In the data rows, the value 128 means zero.
Here are some numbered points:
[126  90 126 125  91  71  47 126 138 255 254 106 127  36 175 174 136] 0
[119 134 119 129 116 131 179 117 112 132 124 120 124 195  99 121 116] 1
[139  69 155 133  80 202 127 134  75  85  74 169 131  93 104 108 130] 2
[134  45 166 124  70 188 124 126  39  81  54 199 126  99  97 110 110] 3
[135 129 136 124 114  90  86 112  98 134 191 120 129  79 129 139 133] 4
[129 173 130 110 160  60  50 123 255 108 217 126 127  34  87 144 118] 5
[117  69 119 131  74 228 212 127  58  83  71 117 121 202 127 114 117] 6
[113 129 118 129 126 154 215 113 126 138 129 119 124 243  99 111 109] 7
[122  93 126 126 114 125 108 140  83  90  60 128 135 128 136 125 117] 8
[137  66 127 136  78 149  67 130  79 147 143 110 141  55 155 160 143] 9
[129  48 120 139  75 118 192 114  61  87  64 108 125 221 136 118 133] 10
[117  94 119 137  75 219 241 126  63  78  68 103 126 253 137 108 129] 11
[140  76 130 137  93  72 121 110  46  99  62 130 138 142 105 122 130] 12
[105 100 116 136  78 203 224 116  69  75  67 101 127 236 137 111 113] 13
[124 215 121 114 201  61  47 127 211 202 173 101 140  37 109 126 112] 14
[140  92 139 130 104 163 124 125 120  79  69 154 137 104 133 114 136] 15
[118  64 124 132  75 244 231 120  66  82  76 119 120 223 139 114 116] 16
[143 118 120 138  96  64 116 132  88 121  67  97 139 144 161 142 152] 17
[132  53 123 135  73 175 187 139  62  78  62 115 126 186 136 125 132] 18
[123  65 123 140  81 155 157 154  79  85  78 116 132 159 123 114 141] 19
[138  57 123 136  75 194 192 139  75  80  70 113 125 183 170 127 133] 20
[125  55 119 135  78 157 227 109  81  93  80 137 121 253 121 123 117] 21
[123  78 165 118 141  69  51 165 255  79  67 246 137  40  92 110 127] 22
[118 255 122 110 255  60  49 106 154 252 251 115 121  36 150 172 108] 23
[121  83 128 133  76 203 194 110  67  90  81 150 127 196 116 114 120] 24
[138  59 127 135  76 209 176 142  78  80  76 122 128 154 133 126 136] 25
[125  51 125 134  71 201 213 140  56  77  62 115 121 212 111 113 125] 26
[144 105 134 143  87 121  97 178  84  96  79 119 144  87 126 137 165] 27
[122 180 120 112 227  62 121 117  97  78  65 166 123 255  92 115 127] 28
[131  93 156 112 202  63  52 162 255  77  62 219 136  36  95 114 122] 29
[113  77 119 127  93 208 164 105  62 130  71 108 132 148 191 125 119] 30
[118 255 120 114 255  64  48 127 227 162 214 116 124  38  98 112 114] 31
[160  72 129 139  79 116  89 126  83 134  78 119 146  71 131 137 147] 32
[129  66 117 144  81 126 236 127  93  90  79 130 122 255  99 111 134] 33
[133 229 122 123 193 104 124 154 183 187 255 109 123 130  97 125 134] 34
[129 163 121 122 152  73  81 126 251 115 183 108 124  84 152 135 126] 35
[123 240 126 111 255  62  51 125 255 254 250 110 115  36  91 121 113] 36
[123 255 120 117 252  67  48 140 222 245 255 101 125  40 110 144 128] 37
[127 255 126 119 213  96  79 111 188 193 202 123 126  72 129 142 118] 38
[121 255 118 111 255  66  49 128 148 243 225 100 121  35 138 174 113] 39
[123 215 116 124 157  73  73 132  88 180 139 102 129  74 214 167 150] 40
[133  63 178 131  77 136  48 117 155  82  74 219 142  33 105 110 110] 41
[135  97 121 134  90  82  86 145  70 132  74 105 141  77 199 158 150] 42
[126 255 116 117 212  69  48 126 152 225 195 100 125  40 182 156 143] 43
[121  78 119 134  75 135  87 109  62 183 140 111 142  82 158 142 129] 44
[145  79 127 134  77 223 149 135  70  77  73 124 137 107 156 138 138] 45
[131  89 130 138  73 117 175 136  66  73  74 143 126 194 122 124 139] 46
[119 151 130 120 173  81  99 140 114 118 116 145 132 126  85 115 128] 47
[125 181 128 113 182  64  50 136 171 201 215 110 135  36  89 139 124] 48
[143  51 128 136  77 170 195 125  81  84  71 131 123 191 100 129 134] 49
[117  84 122 135  75 153 255 102  53  83  75 130 120 255 105 106 111] 50
[135  80 116 141  74 140 206 137  89  80  65  98 124 232 139 135 143] 51
[142 176 145 111 124  61  50 120 169  83 186 140 118  34  99 164 134] 52
New points follow, each followed by the numbers of its three nearest points above, nearest first.
[126  69 168 127 116  75  49 141 255  88  77 226 137  36  99 114 115] ~ 22 29 41
[124 234 119 119 197 112  98 109 164 189 182 112 123  90 137 141 110] ~ 38 14 34
[124 236 120 124 171 116 104 126  84 201 123 102 126  99 217 160 141] ~ 40 43 38
[130 239 121 111 192  65  50 144  90 184 137 108 126  37 183 171 148] ~ 40 43 39
[123 105 120 130  89 130 180 113  93 131 140 121 122 195 108 134 117] ~ 1 7 46
[128  65 123 140  80 116 226 122  93  84  77 140 122 255  94 114 129] ~ 33 21 50
[136 105 126 120 130  60  51 140  60 171 108 116 139  37 181 154 147] ~ 42 9 32
[116 131 148 112 142  59  45  99 255  79 212 179 130  36 112 104 105] ~ 5 35 52
[117 156 125 113 195  62 105 136  62  81  62 147 127 193 101 104 129] ~ 28 47 8
[139 255 126 115 255  59  53 135 228 166 244 102 118  38 101 115 129] ~ 31 37 36
[132  88 145 140  84  86  94 151  90 108 173 124 133  67 109 149 147] ~ 4 9 27
[130 101 119 132  98  83  91 142  73 132  80 109 141  89 191 159 144] ~ 42 17 32
[148  35 159 135  77 145  79 132 136  92  72 176 138  45 122 123 137] ~ 41 15 32
[123  64 125 135  75 220 175 143  70  84  71 122 130 157 134 116 128] ~ 25 20 18
[139  85 138 126 137  58 122 121  65  98  86 154 127 164 102 112 139] ~ 12 8 17
[118 140 120 134 137 118 166 136 150 139 137 113 122 189  99 115 129] ~ 1 7 47
[132  59 122 134  76 210 199 142  76  75  68 110 125 190 197 120 129] ~ 20 18 25
[147  42 131 136  76 161 188 117  85  87  72 137 125 184  95 130 132] ~ 49 18 24
[123 150 119 131 134  82 181 107 120 128 123 129 120 223  93 121 122] ~ 1 7 47
[123 125 120 127 112 152 217 114 101 127 165 121 121 241  96 128 112] ~ 7 1 33
[136  62 135 127 117  62 143 131  60  90  62 161 126 182  81 121 133] ~ 12 46 8
[117  80 121 143  75  86 149 152  78  82  67  99 134 178 222 149 141] ~ 17 46 10
[125 117 120 123 122 132  49 117 119 255 221 105 131  38 196 167 124] ~ 0 44 4
[128  68 122 135  74 191 217 133  61  83  63 115 120 222 101 115 137] ~ 26 6 49
[127  64 128 138  79 153 142 147  79  96  76 122 135 136 117 120 137] ~ 19 25 8
[136  71 121 138  80 192 203 133  80  80  70 105 125 207 181 121 142] ~ 20 18 51
[133 107 119 133  90  93 179  96 106 127 135 126 123 215 113 131 120] ~ 1 7 46
[107  74 170 131  87  77  48 148 246  83  65 230 145  39  87 113 103] ~ 22 41 29
[124 209 122 114 187  67  50 126 255 133 255 121 123  40  91 126 118] ~ 5 31 48
[131 175 136 111 155  61  51 133 133 174 255 104 118  35  91 158 126] ~ 48 52 4
[140  46 145 136  75 172 108 158  74  82  75 143 138  78 106 124 133] ~ 2 15 3
[126 139 132 118 196 122 104 120 255  86  85 186 132  91 109 113 117] ~ 29 22 35
[124 140 134 117 180 106 126 124  89  80  66 177 123 222  92 116 127] ~ 28 47 1
[133  86 129 129  87 105  69 126 117 223 199 116 131  53 167 156 136] ~ 0 44 9
[122  90 161 121 139  69  47 127 255  90  73 253 139  41 111 105 119] ~ 22 29 41
[122  85 119 136  78 128 100 115  73 183 144 108 140 106 166 145 133] ~ 44 9 32
[145 121 120 131 120  97 103 123 117 127 169 114 132  99 167 151 138] ~ 4 9 44
[130  65 139 128  92 187 162 123 162  87  67 168 125 146 112 120 131] ~ 15 25 49
[129 162 118 127 136 151  60 120 115 168 175 105 138  36 161 153 132] ~ 4 9 40
[141  71 148 135  82 214 138 126  67  85  73 154 132 103 109 105 133] ~ 2 45 3
[124 167 137 119 154 102  66 126 251 120 207 148 126  50  91 123 119] ~ 5 35 52
[130 222 129 112 240  62  55 141 119  78  70 137 128 132  90 114 145] ~ 47 28 8
[125  87 148 134  77 224 189 116  70  80  69 176 126 183 115 103 129] ~ 24 6 25
[147  68 120 135  77 215 115 136  65 103  82 107 144  57 180 142 142] ~ 45 9 2
[124  60 135 133  81 111 179 106  67  92  76 165 119 207  93 116 122] ~ 46 10 49
[126  82 117 138  82 200 199 113  85  85  77 110 130 202 185 116 126] ~ 20 13 6
[140  66 132 137  74 210 160 137  78  85  71 132 134 140 133 112 141] ~ 25 45 19
[123 107 130 125  98 169 162 100 128  98 117 150 126 162 108 121 113] ~ 1 24 15
[126  69 133 134  76 220 181 168  63  73  72 127 127 158 128 116 130] ~ 25 18 20
[139 110 120 132 102  64 116 136  74 122  78 109 135 136 189 157 156] ~ 17 42 8
[130 194 135 111 193  62  51 129 142 149 227 124 121  59  93 143 125] ~ 48 38 14
[126 110 183 136  79 118  45 130 176  83  79 230 140  37 108 102 125] ~ 41 22 15
[125 131 115 132 132 168 181 130 123 130 176 103 121 189 136 122 129] ~ 1 7 19
[127 230 120 123 171 120 102 128  82 203 125 106 125  92 212 160 139] ~ 40 43 38
[137 146 120 117 114  62  52 137  70  91  78 107 135  43 206 175 153] ~ 42 17 40
[149  69 134 140  74 157 140 138  85  84  71 129 132 127 113 135 144] ~ 19 15 25
[143  74 118 136  77 102  75 134  71  87  69 116 145  54 208 163 144] ~ 42 32 27
[129 168 135 117 172  62  48 122 118 248 255 106 122  35 128 158 128] ~ 48 0 39
[120  75 129 129  76 216 212  96  64  93  80 163 122 215 104 116 111] ~ 24 6 16
[123  63 118 135  78 173 226 110  75  91  79 129 121 245 122 119 119] ~ 21 50 33
[126 109 140 119 107  62  46 124  59 255 255 102 122  35 141 173 133] ~ 0 4 44
[130  69 130 136  76 199 169 161  62  77  71 122 130 151 131 118 133] ~ 25 19 18
[ 93  94 145 135  79 176 155 128  63  87  78 175 126 167 103  96 123] ~ 24 19 46
[105  98 141 134  84 195 178 111  64  79  74 165 124 180 117 108 124] ~ 24 6 49
[139  61 128 134  79 227 184 146  86  79  80 124 126 156 136 128 137] ~ 25 20 18
[128 144 120 131 128 148 222 134 116 121 115 115 123 250 100 124 126] ~ 7 1 33
[125 255 120 113 255  60  46 106 210 165 219 123 126  36 104 106 112] ~ 31 38 14
[136  69 127 132  74 226 139 163  67  94  63 102 134  88 212 145 151] ~ 45 30 25
[131 125 117 136 136 102 147 121 162 147 137  99 124 167 171 133 138] ~ 1 17 47
[130 255 125 120 255  66  49 135 231 157 202 121 126  41 117 109 131] ~ 31 14 38
[132 101 150 128 129 167 118 129 173  75  63 192 131 101 135 108 126] ~ 15 2 8
[145  73 141 138  79 145 111 137 120  91  76 144 136  99 119 129 142] ~ 15 27 8
[133  81 122 143  82 160 155 157  83  84  77 109 135 154 133 124 147] ~ 19 25 18
[137  82 136 136  92 105  73 144  94 129  97 126 147  51 124 137 140] ~ 32 27 9
[124 180 119 118 147  64  62 128  64 148  82 107 141  86 206 147 153] ~ 40 42 17
[125 142 117 132 135 160 157 113  91  88  78 118 131 188 160 114 131] ~ 1 8 46
[129  75 123 137  80 161  49 130  91 162 175 101 142  40 172 170 143] ~ 9 44 4
[133  77 132 136 100 125 180 154  74  86  69 138 126 208 105 112 144] ~ 46 49 19
[123 129 155 113 199  56  46 118 255  75  71 228 141  35 107 110 114] ~ 29 22 41
[119 135 123 127 129 190 176 126 108 134 127 114 121 167 131 124 118] ~ 1 7 24
[127 165 136 117 182  68  51 141 255 133 233 140 126  39 101 120 132] ~ 5 35 48
[119  78 151 124 123  85 101 149 255  81  69 214 134 107  91 109 126] ~ 22 29 41
[144 185 124 113 160  57  46 114 112 170 150 112 134  34 176 155 133] ~ 40 43 4
[130 255 119 113 255  60 115  98  66  89  77 150 122 255 105 109 124] ~ 28 47 1
[134 236 129 114 255  59  49 152 203 157 187 123 124  36 101 106 122] ~ 31 14 38
[134  60 125 136  76 197 180 139  72  85  71 113 128 170 170 121 133] ~ 20 25 18
[105 222 116 110 162  65  47 137  64 165 121 107 136  37 191 167 133] ~ 40 43 4
[123 255 119 120 210 115 109 144 142 183 181 100 122 104 135 149 122] ~ 38 34 43
[131 119 119 134 115 135 176 117  89 117 102 102 124 196 169 123 136] ~ 1 51 46
[127 111 125 131 118  96 183 127 102 122 163 130 119 214  96 119 124] ~ 1 7 46
[136  67 164 132  78 157  71 125 131  83  73 192 141  51 114 115 118] ~ 41 15 2
[133 255 121 116 255  66  51 134 221 181 218 116 125  39  91 113 130] ~ 31 37 36
[125 207 136 112 163  62  48 126 133 172 255 105 119  35  87 144 132] ~ 48 14 38
[130  90 124 124 116 198 179 119 128 131 117 124 120 163 121 121 119] ~ 1 24 25
[114  97 119 137  78 159 236 117  60  76  69 125 123 255  99 112 117] ~ 50 21 33
[144  53 132 136  83 144 151 128  90 101  72 134 133 141 106 131 136] ~ 19 49 25
[128 254 123 121 215  70  93 112 185 197 207 120 122 100 115 139 119] ~ 38 34 14
[120 150 117 112 125  64  46  80 175 255 255 109 124  36 169 182 106] ~ 0 48 43
[143  55 125 136  76 214 139 144  76  85  78 109 136  91 149 143 142] ~ 45 25 2
[126 189 127 109 164  64  50 121 119 195 255 106 120  34  89 162 116] ~ 48 39 14
[ 98 255 115 116 255  73  46 153 251 179 230 121 124  42 106 103 112] ~ 31 36 37
[134 128 145 126 108 167 118 125  91 110 145 156 127 100 132 118 124] ~ 15 4 2
[128  44 176 116 138  61  50 141 255  82  66 255 132  38  97 106 124] ~ 22 29 41
[146  82 137 130  96 179  99 141 160  77  74 152 143  53 157 137 140] ~ 15 2 27
[123  61 169 122 123  67  50 132 255  89  69 255 138  40  97 110 112] ~ 22 29 41
[142  61 122 134  77 222 112 134  69 100  93 105 140  59 170 150 141] ~ 45 9 2
[121 102 125 133 108 100 166 142 155  89 123 135 122 192  97 115 128] ~ 1 46 7
[117 143 116 125  87  64  47 111 105 207 252 100 129  36 171 184 123] ~ 0 4 48
[125 111 130 127 133  66  48 140 131 180 143 110 149  39 121 134 135] ~ 4 48 9
[137 141 153 116 192  61  48 128 242 129 118 188 135  34 110 130 117] ~ 29 5 22
[126  58 125 141  79 120 222 135  99  83  78 141 121 255  89 114 133] ~ 33 21 51
[125  99 126 134 112 126 175 132 147 105 127 124 122 198 137 115 132] ~ 1 7 46
[114 201 133 110 152  64  46 133 104 168 255 107 119  34  84 148 126] ~ 48 4 52
